One turn moves each row of this set onto another row. After a few examples, where does it send each row asked below?
zevu: [ 32  -3 -23 -27 -23   8  16  20  31   3 -10 -33]
zil: [ 36  -9 -26 -21 -15   9  25  10  29   9  -7 -38]
fumod: [ 42   6  18 -18 -33  26  26  10  18  14   7 -34]
zipun: [ 33   0  31 -19 -37  23  27  19  18  11  -2 -28]
rap: [ 38  11  21 -22 -34  29  13  14  17   5   0 -27]
suf: [ 36 -12   6 -14   0  35   8 -10  18  -1 -18 -30]
rukep: [ 36   5  11   3   0  25  50  31   1 -26 -12  12]
pona: [ 34  -1 -10   0   5  15  51  34   8 -26 -18  10]
Pepi: [ 45   3  14 -11 -35  27  21  17  16  12   1 -34]
dop: [ 25  16  -3 -13   0  11  56  42   9 -27 -12   5]
lozap: [ 41   2  22 -22 -33  29  21  12  23  10   4 -34]
Teze: [ 31  -5  -1 -14  -2  32   1  -7  15  -6 -22 -24]
gega: [ 35  -8  -3 -15   3  33   8 -10  18   7 -23 -19]
tage: [ 25 -20   5 -39  32  10  45   3   3  -8   1  -6]
dor: [ 39  -9   4  -2  -6  35   8  -5  10   1 -19 -30]
Kugoz: [ 35 -15 -22 -27 -18  13  26  19  34  10  -3 -37]
mase: [ 25 -22   2 -35  33   9  45   9   5 -12 -14  -6]
Vike: [ 32  -5  36 -25   7  13  40  -1 -14 -11  12  -8]
novi: [ 31  -6 -11 -43  -3 -12  58  27   6  -5  13 -19]
Butut: [ 26  19  12 -10   0  20  52  36   3 -27 -11   7]
sos: [ 27 -23  -1 -33  26  -1  42  -5   3 -15  -5  -6]
rab: [ 37   7   1  -3 -10  14  57  44   9 -21  -7   8]
zapid: [ 36  -8   4  -9   1  35  11 -15  12   2 -15 -30]
Nez: [ 36  -4 -22 -29 -21  10  23  17  34  17 -10 -27]
Laral: [ 25 -20 -10 -29  24  -6  40   0  -2 -15  -2 -12]
guli: [ 39 -11 -24 -13 -18  12  19  16  26   7 -13 -38]
kugo: [ 28  12  15  -3   0  22  50  35   3 -28 -12   9]
Vap: [ 30 -10   5 -47   0  -5  61  36  14   0   6 -12]
tadu: [ 32 -12   3 -44  -6 -14  57  22  12  -3  16 -12]
vasiv: [ 28  11   0  -8  -6  10  55  45  10 -26 -10   5]
Lotet: [ 32  -5   7 -39 -11 -13  54  25   3  -3  21 -17]
mulub: [ 28 -16  -2 -28  30   9  40  -4  -8 -18  -8 -11]
loz: [ 25   4  -4  -3   9  15  49  34   7 -31 -19   8]
keze: [ 26 -17  12  -9   2  30  11  -7  12  -3 -28 -23]
Fene: [ 34  -6  40 -33   2  12  46   1  -5  -8  13  -4]
lar: [ 41  -1  25 -21 -30  35  23  13  19  12   8 -31]
lek: [ 34 -18   0 -13   5  37  10  -9  17   0 -16 -28]
tav: [ 41   9  22 -21 -29  32  19   9  19  18  -1 -22]
gad: [ 24  13  -1  -9  10  18  50  31   5 -31 -18   8]
tik: [ 35   4  37 -32  -3  16  49  10 -12  -7  16 -11]
sig: [ 26 -17 -20 -24 -19   2  28  22  32   6 -17 -33]
tumuk: [ 28 -12   3 -49   8  -3  58  25  11   1  16 -11]
noba: [ 31  15   4   0  -2  33  48  28   3 -25  -4  12]
mepop: [ 32  -5  42 -35   9  21  50  16  -3  -5   4  -3]
zitin: [ 31  15  -8  -6 -10  22  54  40  11 -21   0   8]
Fupo: [ 35 -13 -21 -26 -17  11  21  14  35   6  -9 -38]
kot: [ 31  -6  34 -40  12  17  50  11  -2  -2  16  -5]
fesa: [ 28   8 -17  -2   5  24  48  29   9 -27 -10  10]

loz moves to kugo
Lotet moves to Laral
Where do these go?
tik moves to novi
Nez moves to gega
rukep moves to rab
suf moves to lozap
guli moves to dor
tadu moves to sos
noba moves to zitin
kot moves to tumuk
zil moves to zapid
mase moves to mepop
gad moves to Butut
keze moves to zipun
lar moves to Kugoz
Teze moves to rap

